In the rows, 128 means zero.
The same turns and mirrors carry the whole set onto itself, and each row onto the other rows of its family. Which rows share a family with each named row? Give them in list order.
These 30 rows form 5 families of 6 rows each.
falan: [138 119 102 148 131  93 120  93 115 130 104]
mufoz: [145 146 124 128 104 141 141 110 162 125 103]
pagev: [175 130 141 125 144 117 153 135 121 129 160]
kuno: [172 141 151 145 136 132 126 116 127 102 107]
rud: [151 157 135 100 144  95 155 100 159 144 109]
Lavek: [145 119 133 155 110 109 111 106 140 100 132]
fop: [138 129 132 137 168  98 122  82 144 146 118]
dab: [168 121 133 117 136  77 132 138 135 117 147]
gati: [124 132 132 136 163  86 125  95 128 145 108]
Liva: [146 120 129 128 138 126 141 127 123 180 130]
bez: [149 143 130 109 157 101 169  96 155 121 104]
poson: [178 138 136 147 134 129 127 116 142  93 125]
nimi: [133 149 115 123 136  79 171 107 134 109 114]
pazo: [138 129 138 158 113 110 116 133 144 100 128]
nikiv: [153 160 136 127 103 137 143 104 147 140 102]
sek: [145 119 108 122 107 104 140 126 122 166 141]
tupi: [175 132 158 125 153 102 135 144 129 134 138]
pokof: [134 124 133 144 137 119 136 109 110 168 149]
zol: [147 119  94 135 127 107 141 133 129 161 145]
dola: [128 127 125 118  89 121 161 113 144 123 131]
remam: [144 129 118 106 138  79 163 112 133 104 109]
medi: [143 151 143 126 105 137 164 101 158 131 125]
Bim: [138 123 117 145 161 113 129  88 131 147  97]
balud: [136 131  90 153 142  92 138  94 122 135 116]
Godop: [133 147 130  99 140  96 156 114 159 137  97]
litu: [163 142 159 159 124 125 117 109 141 111 127]
keb: [120 146 132 132  94 113 161 123 145 115 125]
mana: [134 112 136 135 144 136 138 107 128 166 146]
Gano: [161 119 124 131 141  92 129 156 142 121 145]
rup: [167 121 153 117 153 127 153 139 123 127 142]

Same family as nikiv: kuno, rud, fop, mana, rup
Same family as dola: falan, Lavek, dab, sek, remam
Same family as Godop: mufoz, pagev, gati, poson, pokof

The same turns and mirrors carry the whole set onto itself, and each row onto the other rows of its family. Which rows share a family with each named row? Give them in list order.
These 30 rows form 5 families of 6 rows each.
Bege: [ 99  92 149 132 112 127 111 122 132 114 116 101 125 159]
lir: [114 123 123 124 121 155 114 140 103  98 147  98 165 124]
bal: [107 136 119 125 140 163 113 127 117  97 148 106 152 107]
tutud: [154 131  96 139 134 145 138 117 122 142 126 144 161 130]
Donus: [129 123 148 149 152 137 137 112 120 140 104 163 136 159]
mosov: [100 131 124 141  98 131  98 125 111 143  92 110 134 129]
topup: [132 126 156 122 150 146 156 145 156 113 130 141 137 123]
livo: [110 143 122 144 103 128 112 132 108 153  90 114 125 128]
ras: [107 136 111 135 130 156 128 135  93 101 146 102 152 115]
dava: [149 121  90 150 138 146 151 130 120 136 116 135 154 119]
vif: [117 119 152 138 143 126 128 118 118 141 108 170 133 158]
Galav: [105 153 117 150 107 130 101 128 117 148 103 106 131 137]
kom: [122 117 150 147 155 128 124 138 134 138 112 166 133 159]
Sud: [122 112 145 123 140 126 147 147 162 100 137 138 131 119]
Kab: [151 134  94 149 122 141 153 132 110 135 110 127 151 124]
nake: [102  94 153 123 132 126 121 132 134 117 128  95 111 151]
dil: [116 124 147 162 145 126 125 127 123 141 110 170 140 154]
zitu: [109 143 134 161 107 124 101 125 111 154 107 115 129 135]
Gikiv: [104 136 116 138 135 164 112 133 113  99 142  93 158 121]
Pif: [113 129 149 125 147 143 162 134 151  93 128 134 145 117]
buve: [ 98  96 138 112 126 132 110 133 120  99 114 102 123 158]
Beduf: [115 128 154 118 144 145 153 137 156 101 133 136 132 111]
fasot: [106 126 142 157 142 116 129 126 129 136 100 165 139 156]
rem: [105 123 119 128 133 161 117 140 101  90 143 106 159 121]
ketal: [105  92 141 122 121 127 116 133 138 108 129  97 116 157]
medu: [123 111 147 127 143 138 159 144 150 106 135 140 138 105]
tenib: [142 137  84 139 136 146 153 117 117 129 130 133 146 122]
vikiz: [153 131  91 145 134 150 145 114 118 141 120 133 150 135]
daga: [110 138 113 140 117 130 109 130 104 158  94 106 123 127]
mok: [103 101 151 110 119 127 119 128 125 109 121 107 118 167]

Same family as Donus: bal, Sud, Kab, zitu, buve
Same family as mosov: Bege, topup, ras, kom, tenib
Same family as tutud: lir, nake, Pif, fasot, daga
Same family as mok: dava, vif, Galav, Gikiv, medu

The same turns and mirrors carry the whole set onto itself, and each row onto the other rows of its family. Which rows share a family with each named row? Give them in list order.
These 18 rows form 3 families of 6 rows each.
dukit: [113 148 151 146 135 127 120 143 149  88 120 130 119 116]
gito: [108 145 149 147 132 124 122 143 147  90 121 127 117 115]
bel: [125 152 113 144 129 112 122 144 103 102 115 104 123 163]
Nuko: [156 166 102 127 112  91 119 131 111 124 120 111 153 124]
vivil: [156 146 137 134 134 103 100 112 117 130 110  93 155 145]
Bedet: [148 134  91 101 129 116 103 144 130 165 116 133 117 128]
mebil: [127 118 141 101 144  90 130 128 130 163 124 151 118 120]
fal: [126 120 141 102 145  90 129 126 132 164 129 155 121 124]
noki: [151 166 102 128 110  90 118 129 112 125 124 111 155 125]
mar: [142 160 119 138 136 123 118 138 107  98 111 115 127 166]
zilo: [129 128 130 116 144 120 124 139 133 168 167 124 126 117]
vog: [134 134  88 110 123 108  99 140 135 167 132 137 122 137]
seb: [108 123 150 125 100 145 133 124 124 106 113 125 132 107]
gub: [ 91 136 140 119 144 137 121 144 135 128 106 163 145 134]
ronag: [138 138 133 139 127  93 103 119 115 133 112  82 150 141]
nafo: [146 128 135 107 150 128 128 142 131 166 152 122 124 108]
minaf: [ 87 130 138 117 141 134 128 152 128 129  95 149 136 121]
gad: [109 128 153 128  99 147 125 115 131 105 128 138 141 122]

Same family as bel: Bedet, mar, vog, gub, minaf
Same family as Nuko: dukit, gito, mebil, fal, noki

The same turns and mirrors carry the whole set onto itself, and each row onto the other rows of its family. Which rows share a family with each named row? Give them in list order.
These 32 rows form 4 families of 8 rows each.
Lizum: [167 138 171 105 128 159 132 124 146 123 103 136 126]
nelo: [163 110 154 150 171 166 119 120 151 108 142 123 123]
Sut: [172 112 158 140 156 165 129 128 167 133 146 122 109]
masan: [147 106 150 127 145 113 169 139 135 139 136 142 114]
Musog: [136 110 134 167 146 107 110 113 119 139 159 140 105]
tilol: [162 147 157 109 138 137 136 123 135 102 104 128 140]
gis: [125 143 137 131 129 101 108 120 106 125 112 153 124]
nid: [149 147 166 109 135 128 118 105 150 109  93 149 116]
vegiz: [148 111 160 153 174 156 129 126 152 118 156 117 113]
Mida: [157 140 150 151 158 132 121  95 106  93 136 146 103]
pemi: [131 107 161 127 113 140 125 140 160 163 121 130 116]
nogi: [134 149 172 112 151 125 155 129 132 117 142 150 100]
zok: [133 125 175 116 144 126 161 130 142 123 154 150 104]
rab: [123 131 154 124 162 112 158 123 124 120 149 148 118]
mizim: [179 147 149 141 141 156 114 100 114 104 143 144 104]
papo: [159 128 162 107 137 145 148 123 141 110 117 130 148]
piz: [156 143 154 144 129 153  72  98 130 123 126 133 117]
Tezuk: [127  98 163 126 110 121 123 127 143 148 108 136 135]
Vosi: [122 115 136 133 139 126 123 117 161 173 137 136 120]
fum: [135 106 137 168 148 144 124 140 124 144 161 126 104]
goga: [149 121 160 139 144 139 144 111 168 122 169 119 108]
bisa: [160 122 147 152 121 160  83 123 150 132 106 127 103]
fab: [145 109 132 158 150 125  97 129 139 159 157 147 102]
magag: [171 145 154 148 153 148 126  99 116 114 155 140  88]
tugus: [145 120 143 165 124 150  89 100 124 130 102 126 106]
lunom: [131  97 161 129 124 108 130 129 145 162 123 132 129]
kipe: [125 149 135 123 123 102 117 137 129 144 112 152 105]
malop: [175 140 159 139 146 141 114 131 112  84 121 140 111]
lep: [140 126 151 137 127 132 102 124  99 135  89 157 112]
pife: [154 123 134 160 141 116  89 119 125 155 148 146  93]
Kifik: [128 147 134 124 118 118 111 129 129 128  94 158 105]
mone: [139 102 137 170 126 153  92 112 142 131 109 125 110]

Same family as masan: nid, piz, Vosi, fum, goga, malop, lep
Same family as lunom: tilol, vegiz, zok, mizim, fab, tugus, Kifik
Same family as gis: Lizum, Sut, Musog, Mida, pemi, rab, bisa

The same turns and mirrors carry the whole set onto itself, and each row onto the other rows of its family. Which rows share a family with each named row? Give them in list order.
These 16 rows form 4 families of 4 rows each.
mip: [133 145 105 146 152 130 110  66 141  68 123 121 138 167 150 150 114 110]
tive: [110 129 121 134 108 151 114 115 132 101 148 122  72 101 139 134 144  97]
ladug: [ 97 151 104 148 157 107  91 121 137 117 135 129  69 163 141 134 144 109]
zag: [136 145 121 140 133 139 116  53 132  73 132 121 129 166 131 163 132 108]
Lupi: [105 144 116 155 132 103  83 125 138 128 139 137  65 156 161 144 144 101]
rir: [112 127 115 136 115 152 106 105 138 114 160 135  78 116 116 150 148  94]
zifub: [134 144  93 172  81 122 125 102 128  92 138 126 141 156 155 137 106 108]
rit: [130 144 125 148 140 124 107  66 135  80 129 119 128 163 150 186 110 125]
Bizo: [103 131 110 140 160 100  91 122 150 124 135 125  80 159 152 135 136 107]
feg: [112 150  97 155  84 130 130 105 116  72 126 115 130 153 168 150 103 121]
lala: [137 141 118 147 146 138 122  67 129  71 146 123 136 163 145 174 124 104]
Bota: [117 151 104 174  81 112 128 101 118  84 121 129 121 168 176 144 123 117]
kiza: [110 142 105 177  80 115 121 102 127  83 126 115 123 172 166 145 102 107]
navur: [ 85 150  97 132 134 118 100 120 144 133 137 130  76 161 158 135 150 114]
tefe: [116 122 118 128 121 144  93 109 125  88 138 147  71 109 131 134 141  92]
vuri: [104 121 118 131 109 145 115 121 122 104 161 131  79 105 129 137 124 106]

Same family as Lupi: mip, rir, feg
Same family as rit: zifub, navur, tefe

The same turns and mirrors carry the whole set onto itself, and each row onto the other rows of its family. Which rows share a family with each named row? Give them in list order.
These 32 rows form 4 families of 8 rows each.
Vezu: [129 132 141 118 141 156 101 157 152 116 109 124]
Meve: [136 110 151 133 161 154 108 118 147 140 102 119]
reso: [119 136 133 112 124 110 118 144 154 107  92 123]
Mut: [148 133 118 109 125 105 132 143 157 159 155 132]
pobin: [162 120 136 134 149 155 125 118 108 133 119 142]
Vizu: [132 141  88 164 119 119 116 129 161 131 116 100]
lalil: [139 111 152 139 147 129 114 128 169 104  94 142]
tez: [136 128 105 143 108 119 139 135 138  96 102 109]
sefe: [144 136 103 160 131  88 126 101 152 137 108 123]
mal: [141 141 111 124 121 158 121 150 113 121 121 112]
vuge: [160 123 118 167 157 138 108 103 147 151 125 138]
fomab: [152 151 109 146 141 155  94 150 141 138 138 144]
Tiv: [139 162 100 129 132 130 105 136 124 159 129 120]
zovav: [164 107 133 158 146 150 128 116 136 110 113 143]
zome: [142 117 110 129 123 108 137 130 169 161 149 105]
Nad: [136 163  92 137 115 105 111 149 145 124 120 130]
tifu: [160 119 128 126 134 120 126 146 171 144 159 152]
kazom: [151 120 119 125 134 138 123 145 164 164 162 121]
togik: [151 115 119 130 123  91 139 131 178 142 146 136]
linab: [134 146 107 120 113 122 135 136 114 118 107 107]
gav: [154 103 122 146 132 122 131 133 186 146 153 125]
putir: [119 116 130 139 133 134 118 131 167 116  91  94]
pelu: [143 125 110 128 115 117 129 156 179 139 154 123]
beva: [118 136 135 105 138 135 113 133 134 142  99  99]
dimi: [158 111 128 128 141 111 135 119 164 166 153 133]
gike: [163 143 124 141 152 124 104 122 131 144 130 169]
loke: [157 138 127 121 133 150 119 147 110 117 122 149]
rad: [138 130 155 105 152 128 110 132 134 129 102 147]
Sited: [143 112 112 157 126 121 143 104 139 112  99 103]
mozoz: [158 109 129 156 137 113 142 103 135 108 101 138]
laliz: [129 115 145 125 146 105 126 106 150 129  86 118]
zatap: [158 124 113 176 139 112 115 114 169 117 117 149]

Same family as loke: pobin, tez, mal, zovav, linab, Sited, mozoz
Same family as beva: Vezu, Meve, reso, lalil, putir, rad, laliz

